128 stands for zero in the data rows.
Here are some points, each followed by its number:
[130 166 165 102 186 143 128 110 153 170 109 107 125 115  85 130 118 125
  98 147 141 113 162] 0
[125 142 152 152 142 120 110 104 128 135 138 127 131 118 111  99 147  82
 145 105 134 142 117] 1
[143  53  42 165   0  59  75 124  51  53 175 160 159 148 255  78 126 157
 234  94 134 159  30] 2
[118 133 127 128 114 119 155 135 130 111 126 128 137 125 126 136 129 139
 145 140 120 150 131] 3
[133 147 161 107 172 162 139 108 148 162 102 110 116 124  88 147 123 123
  89 148 123 107 160] 4
[118 120 145 148 143  94 124 147 136 129 157 132 141 118 107 101 136 141
 149 129 142 154  97] 5
[116  89 108 175 129  94 105 173 125 107 178 164 119 127 140 101 135 134
 155  81 128 138  90] 6
[118 130 145 147 123 119 121 116 135 113 144 140 143 117 114 116 144 105
 151 104 138 142 123] 7
[161 141 150  87 171 152  99  68 137 190 104 111 137 106 133 125 115 134
  81 146 159 100 139] 8
[124 204 120  21 137  86 216 136 143 181  31  26 124 182 108 167  76 179
 113 255 122 134 194] 9
[129 146 152 116 141 126 121  87 134 160 107 108 132 119 114 115 137 105
 134 133 137 128 127] 10
[127 104 103 143 113 131 116 135 121 124 140 148 123 130 145 119 127 122
 140 111 118 125 103] 11
[140 108   0 119   0  18 155 152  34  53 105  93 138 205 255 131  97 171
 254 180 107 172  39] 12
[126 117 152 153 143 134 102 134 136 125 153 155 135 111 110 106 139 112
 128 109 157 140 121] 13
[135 232 145   0 181 132 255 135 176 196   0   0 101 195  55 234  47 193
  47 255  84 101 255] 14
[147  66  42 172   0  62  79 143  39  50 174 169 165 146 255  90 133 165
 233  90 139 176  27] 15
[152  96 120 124 147 188  77  88 107 149 119 157 116 116 145 150 120 121
  83  92 124  78 134] 16
[122 204 169  84 214 114 198 155 182 189  85  50 108 136  22 140 100 153
  93 200 116 129 191] 17
[120 133 125 140 113 122 133 132 112 117 144 128 127 131 133 122 130 122
 149 123 133 144 116] 18
[132 147 175 132 150 134 109  82 134 148 123 128 139 102 101 120 150  80
 136 126 144 144 124] 19
[125 127 113 137  96 126 155 136 112 103 125 144 130 139 139 143 118 147
 129 127 115 131 131] 20
[134 115 140 145 133 111 106 165 131 111 167 150 143 116 129 118 129 154
 126 105 145 147 124] 21
[149 147 131  79 142 166 149 102 133 160  79 116 130 132 124 174  96 165
  80 180 127  88 179] 22
[110  93 103 168 129 116 123 193 131  96 175 146 120 134 124  97 144 133
 137  83 122 134  96] 23
[134 125 114 124 107 132 107 108 119 138 121 127 144 129 161 131 132 118
 127 123 140 124 115] 24
[121 143 153 136 130 124 131 128 126 116 133 133 137 119 116 127 134 108
 138 114 141 140 128] 25
[126 126  89 111 119 147 161 150 127 113  98 119  97 156 145 153 115 158
 105 160 110 116 150] 26
[138 172 146  86 147 136 170 125 135 148  85 107 133 142  96 170 108 172
  96 187 132 129 183] 27
[138 146 169  90 185 155 123  86 153 184 108 103 131 119  89 127 124 117
  99 150 145 106 161] 28
[136 143 148 105 162 165 144  90 145 144 100 117 118 121 101 163 128 115
  93 154 115 117 167] 29
[111 108 114 158 122 103 125 168 131 116 154 129 107 130 122  98 143 101
 164 100 112 126  90] 30
[120  90 110 171 134 112 101 179 135 107 170 156 120 130 131  94 145 130
 137  78 124 121  97] 31
[127 129 166 171 167 149  91 100 146 130 163 157 125  94  86 106 159  89
 123  77 143 140 108] 32
[137 180 166  81 144 142 166 127 134 144  85 101 144 137  98 167 106 171
  94 175 143 125 189] 33
[113 116  50 124  74  93 189 222 107  86 120 110 103 180 167 150 100 203
 137 159  81 124 129] 34
[127 110  99 128 138 151 136 150 126 129 116 134 101 137 137 150 120 140
  98 118  96  96 136] 35
[137  74  36 169   0  53  76 139  49  43 165 171 166 146 255  86 125 162
 232  93 146 163  34] 36
Which three points above are nearest to each new point, looking only along the 6 directions in which the numbered points spread most? Their numbers follow each, nearest first.
[105 121  44 128  77  90 199 231 109  83 122 115  88 176 168 157 105 186
 116 156  80 130 136] -> 34 26 20
[135 117 107 154 111 131 109 135 107 119 141 137 123 127 160 110 132 133
 134  97 125 126 100] -> 11 18 24
[128 202 126  31 130  81 223 139 152 165  43  24 132 170  95 171  66 193
 109 255 116 127 197] -> 9 27 14
[125 120 101 129 131 149 137 147 127 124 115 145 104 148 135 146 123 135
  98 114  98 102 140] -> 35 26 20
[127 100  99 150  98 134 118 129 121 113 138 139 129 134 151 116 135 120
 140 109 118 116 108] -> 11 18 24
[120 125  51 115  69 101 195 225 108  88 112 109 101 180 177 163 105 189
 133 158  85 125 132] -> 34 26 20
[128 120 197 159 154 142  90  83 140 129 165 159 147  82  93 110 157  91
 137  86 148 153 122] -> 32 13 19
[125 199 125  34 146  83 219 156 152 170  42  29 122 182  99 178  73 194
 103 255 104 127 207] -> 9 14 27
[126  93 154 185 195 166  46 105 143 142 179 173 117  91  89  76 161  43
 125  49 137 111  92] -> 32 13 1
[157 144 122  79 145 173 146 107 124 157  81 101 121 137 125 182 106 171
  75 170 111  97 186] -> 22 27 33
[119 122 163 168 155 141  93 110 144 123 161 161 126  97  96 110 155  86
 137  79 141 129 102] -> 32 13 1
[130 108  95 131 143 152 138 157 125 127 120 137 101 142 130 149 123 135
 100 121 101 102 135] -> 35 26 20
[119 129 195 160 178 153  84  84 143 131 163 162 150  83  83 110 156  90
 119  91 153 151 123] -> 32 19 13
[116 139 150 125 132 134 128 115 135 122 132 141 135 115 103 137 140 111
 137 122 141 140 130] -> 25 7 1
[121 115  39 120  69  95 195 224 107  89 114 109 105 184 177 155 100 206
 129 158  80 122 128] -> 34 26 20
[131 108 157 157 151 153  97  92 154 132 154 158 132  92 100 113 158  84
 131  87 139 138 112] -> 32 13 1
[118 114 174 168 153 140  93  98 135 129 162 160 136  88  93  97 161  87
 144  83 153 137 100] -> 32 13 1
[121 109  86 127 140 162 132 147 130 141 118 129 102 147 131 145 130 126
 106 121 107  95 146] -> 35 26 11
[113 110 172 164 165 146 100 119 142 114 166 161 130  92  84 104 161  81
 135  80 139 136 109] -> 32 13 1
[128  98 102 143 119 124 117 143 123 120 150 149 122 130 153 115 136 124
 138 114 124 123 106] -> 11 18 24
[126 139 181 129 150 134 108  89 137 141 131 129 142 104  97 111 143  84
 133 118 151 139 124] -> 19 1 10
[135 100 110 129 137 168 118 129 124 127 132 151 120 126 139 139 121 132
 106 105 111 105 142] -> 35 11 16
[120 120 163 164 153 140 101 108 141 126 158 161 131  92  95 106 156  81
 136  84 141 144 111] -> 32 13 1
[155 148 121  67 139 164 150  99 131 159  82 100 135 134 136 180 104 160
  70 179 123  95 183] -> 22 27 33
[130 118 112 134  96 135 138 152 114  96 127 138 129 133 135 149 121 138
 133 125 124 130 123] -> 20 3 18
